W = [101 120 151 141 125 130 114 121 146]
The largest entry?
A: 151
The entry just right of the smallest entry?
A: 120
The entry just left of the centre entry?
A: 141

[[135 135 138 125 126 132]
 [128 128 128 128 128 128]
 [121 112 138 138 115 109]
 [122 106 136 116 136 141]
 [137 134 137 122 122 132]
 [136 137 144 122 121 130]
 [126 112 136 121 137 136]]
Report the first entry in reading order.
135
The bottom-right entry: 136
The bottom entry of the column that holds the smallest entry -> 112
Report the top entry of the column that holds the smallest entry.
135
The largest entry in the last row -> 137
The entry directly above 116 -> 138
The entry just left of 125 -> 138
Report the fourth entry from the end, reading row by row.
136
The minimum -> 106
Report the second largest entry.
141
Report the fourth entry, reading row by row.
125
The fifth entry, reading row by row: 126
Report the largest entry.
144
The entry in the top-right corner -> 132
Report the entry just left of the largest entry.
137
The smallest entry in the last column is 109

[102 140 110 114 127]
What is the third entry? 110
What is the second entry from the right? 114
The fifth entry from the end -> 102

Read these off the row that follows.
1) What is the entry just right of 112?
2) What is the entry just left of the centre entry?
[101 115 110 142 119 121 109 129 144 134 129 109 138 112 123]
1) 123
2) 109

[[ 99 136 130 146 136 149 141 138 101]
 [126 144 125 116 133 123 104 137 116]
 [125 153 114 148 135 105 120 135 123]]
Counting starts at 1.
The entry in row 3 and column 1 -> 125
The entry in row 2 and column 2 -> 144
The top-right entry: 101
The entry directly above 114 is 125
The entry just right of 148: 135
The bottom-right entry is 123
Which number is the bottom entry of the column that holds the largest entry? 153
The entry at row 1, column 2: 136
Which number is the entry directly below 101? 116
The entry in row 1 and column 1 is 99

133  138  130  129  140  130  147  129  146  143  130  154  139  129
136  138  129  129  142  130  146  129  144  142  131  153  138  129
135  138  130  129  142  130  146  129  144  142  131  154  139  129
130  137  132  128  136  130  147  130  150  145  129  153  140  129
130  138  132  128  136  130  147  130  150  145  129  153  140  129
133  138  130  129  140  130  147  129  146  143  130  154  139  129
138  137  129  129  143  130  146  129  143  141  131  153  138  129
134  138  130  129  141  130  147  129  145  143  130  154  139  129
129  137  135  128  133  129  147  131  154  147  129  151  140  129
130  137  132  128  136  130  147  130  150  145  129  153  140  129
130  137  132  128  135  130  147  130  151  146  129  153  140  129
130  138  132  128  136  130  147  130  150  145  129  153  140  129
129  137  134  128  134  130  147  130  153  146  129  152  140  129
142  137  129  129  145  130  145  129  141  140  132  152  137  129
129  137  135  128  133  129  146  131  154  147  128  151  140  129
Rows and columns are numbered from 1.
The entry in row 3 and column 1?
A: 135
The top-left entry?
A: 133
The bottom-left entry: 129
The entry at row 1, column 3: 130
The entry at row 1, column 2 is 138
The entry in row 2 and column 3 is 129
The bottom-right entry -> 129
The entry in the top-right corner?
A: 129

x = [149 106 136 144 116 108 131 154]
The entry just left of 108 is 116
The entry just right of 149 is 106
The entry just left of 131: 108

Read these off the row that follows.
1) Which number is the 3rd entry from the left?
2) Which number is the 2nd entry from the right?
3) Which number is the entry just left of 127?
[104 117 127 121 150]
1) 127
2) 121
3) 117

[[121 130 127 126 127 128]
 [128 131 132 127 124 127]
 [118 132 126 125 126 128]
 [137 122 126 131 132 128]
 [119 139 135 125 118 128]
 [118 135 133 125 121 127]
 [152 107 119 134 149 130]]
The bottom entry of the column that holds the largest entry is 152
Find the last entry, reading row by row.
130
The fourth entry from the end, reading row by row: 119
Find the top-left entry.
121
Find the top-right entry.
128
Find the fifth entry, reading row by row.
127
The second entry from the end, reading row by row is 149
The top entry of the column that holds the smallest entry: 130
The entry directly below 139 is 135
The entry just right of 133 is 125
Find the second entry on the diagonal from the top-right corner.
124

Read these off the array that follows. Counting starts at 1.
1) The entry at row 1, column 3?
2) The top-right entry?
3) The entry in row 2 and column 3?
4) The bottom-right entry?
5) The entry at row 1, column 2?
[[126 119 124 127 121 138 110 129 124 124 137]
 [126 120 126 126 122 137 112 130 124 125 136]
 [125 134 128 133 143 123 141 135 147 135 128]
 [126 121 126 128 126 141 116 127 120 123 138]
 [123 130 129 136 151 136 138 132 143 129 137]
 [118 117 122 133 138 142 110 138 145 130 147]
 [118 117 119 131 132 142 106 142 148 135 147]
 [127 131 123 125 123 118 129 139 146 141 123]
 [125 119 125 127 124 139 112 128 123 124 136]
 [127 131 123 126 124 116 130 138 147 142 122]
 [127 131 124 125 124 117 129 137 146 141 123]
 [126 134 128 133 142 122 141 134 147 138 127]
 [127 127 122 124 118 118 122 138 142 139 124]
 [119 120 117 128 126 131 107 143 150 143 141]
 [123 132 129 136 151 132 141 133 144 131 135]
 [125 119 126 128 124 140 112 128 121 124 138]]
1) 124
2) 137
3) 126
4) 138
5) 119

data =
123  135  117  117  106
135  147  149  149  151
117  127  132  132  122
145  147  115  115  121
The largest entry in the first row is 135
Report the last entry, reading row by row.
Answer: 121
The entry in the bottom-left corner: 145
The entry just right of 145: 147
Report the 1st entry, reading row by row.
Answer: 123
Report the top entry of the column that holds the smallest entry.
Answer: 106

[[127 124 100 113 124 137 129]
 [121 137 118 151 108 126 136]
 [135 125 128 128 110 105 119]]
Rows and columns are numbered from 1.
The entry directly above the centre entry -> 113
Which number is the entry in row 3 and column 1?
Answer: 135
Which number is the entry in row 1 and column 3?
Answer: 100
Which number is the top-left entry?
Answer: 127
The entry just left of the smallest entry is 124
The entry just left of the largest entry -> 118
Which number is the entry just left of 119?
Answer: 105
The entry in the top-right corner -> 129

98,127,119,134,129,125,123,132,130,138
124,129,117,153,123,133,120,130,128,135
126,132,131,133,123,113,127,133,122,123
123,133,134,133,124,123,126,127,120,123
133,124,127,128,128,126,122,134,128,133
129,132,120,133,128,113,128,134,127,134
134,121,133,128,124,126,116,140,122,128
117,131,131,133,122,125,125,133,122,122
118,138,133,140,119,115,128,129,110,118
135,132,127,125,130,133,119,134,128,135
134,129,131,118,130,118,134,134,128,125
What is the bottom entry of the column that holds the smallest entry? 134
The fifth entry in reading order is 129
The third entry on the diagonal from the top-right corner is 133
What is the entry just left of the largest entry? 117
What is the second entry in reading order? 127
What is the bottom-right entry? 125
The 1st entry on the diagonal from the top-right corner: 138
What is the first entry of the smallest entry's row? 98
The entry just right of 115 -> 128
What is the second entry from the end, reading row by row? 128
What is the 2nd smallest entry? 110
What is the entry just right of the largest entry? 123
What is the 4th entry from the end, reading row by row? 134
The bottom entry of the column that holds the largest entry -> 118
The entry directly below the largest entry is 133
The last entry in the row that holds the largest entry is 135
What is the third entry from the end, reading row by row? 134
The second entry on the diagonal from the top-right corner is 128
What is the smallest entry in the last column? 118
What is the entry directly above the largest entry? 134
The first entry of the largest entry's row is 124
What is the largest entry in the first column? 135

Questions about the matrix below.
1) Which number is the entry just left of the largest entry?
2) Which number is the entry just left of the smallest entry?
3) Which number is the bottom-right entry?
4) Which number is the 3rd-last entry, reading row by row?
5) Which number is the bottom entry of the column that holds the largest entry?
6) Which number is the largest entry in the first row?
7) Which number is the 3rd entry on the main diagonal?
8) Which number is the smallest entry in the first column?
[[124 113 119 131 140 133 135 132]
 [125 108 105 125 145 127 138 127]
 [122 109 116 121 142 129 131 133]
 [136 108 103 117 115 128 129 135]
 [125 110 113 131 142 139 137 128]
 [127 108 109 123 136 133 133 130]
 [130 112 107 127 135 126 138 129]
 [124 108 113 120 137 129 131 133]
 [123 109 116 128 143 135 134 130]
 [124 114 122 133 137 139 134 134]
 [126 114 120 134 138 138 137 131]
 [130 112 113 133 138 137 138 128]
 [125 108 115 123 136 139 130 132]
 [137 107 102 117 115 130 129 134]]
1) 125
2) 107
3) 134
4) 130
5) 115
6) 140
7) 116
8) 122

Questions about the matrix below. Counting starts at 1.
1) Report the entry at row 1, column 2.
2) Report the entry in row 3 and column 2.
3) Report the entry directly below 154.
4) Report the top-right entry.
5) Report the entry in row 3 and column 3.
6) Report the entry at row 2, column 1.
7) Report the entry at row 3, column 1.
8) Report the entry in row 2 and column 2.
[[118 121 120 154 148 131]
 [120 122 120 151 145 131]
 [143 145 145 120 123 139]
 [120 122 121 151 145 131]
 [118 119 122 157 153 135]
 [146 148 148 118 122 142]
 [147 150 150 118 121 141]
 [139 141 141 122 124 136]
 [118 121 120 155 148 131]]
1) 121
2) 145
3) 151
4) 131
5) 145
6) 120
7) 143
8) 122

array([[126, 149, 136, 110, 122, 126, 108, 136],
       [126, 136, 122, 130, 135, 127, 116, 146]])
The entry in the bottom-right corner: 146
The entry in the top-right corner -> 136
Give the entry directly below 149.
A: 136
Give the first entry of the largest entry's row.
A: 126
Give the entry just right of the largest entry.
A: 136
Give the fourth entry from the end, reading row by row.
A: 135
The 4th entry in reading order -> 110
Give the entry in the bottom-left corner.
A: 126
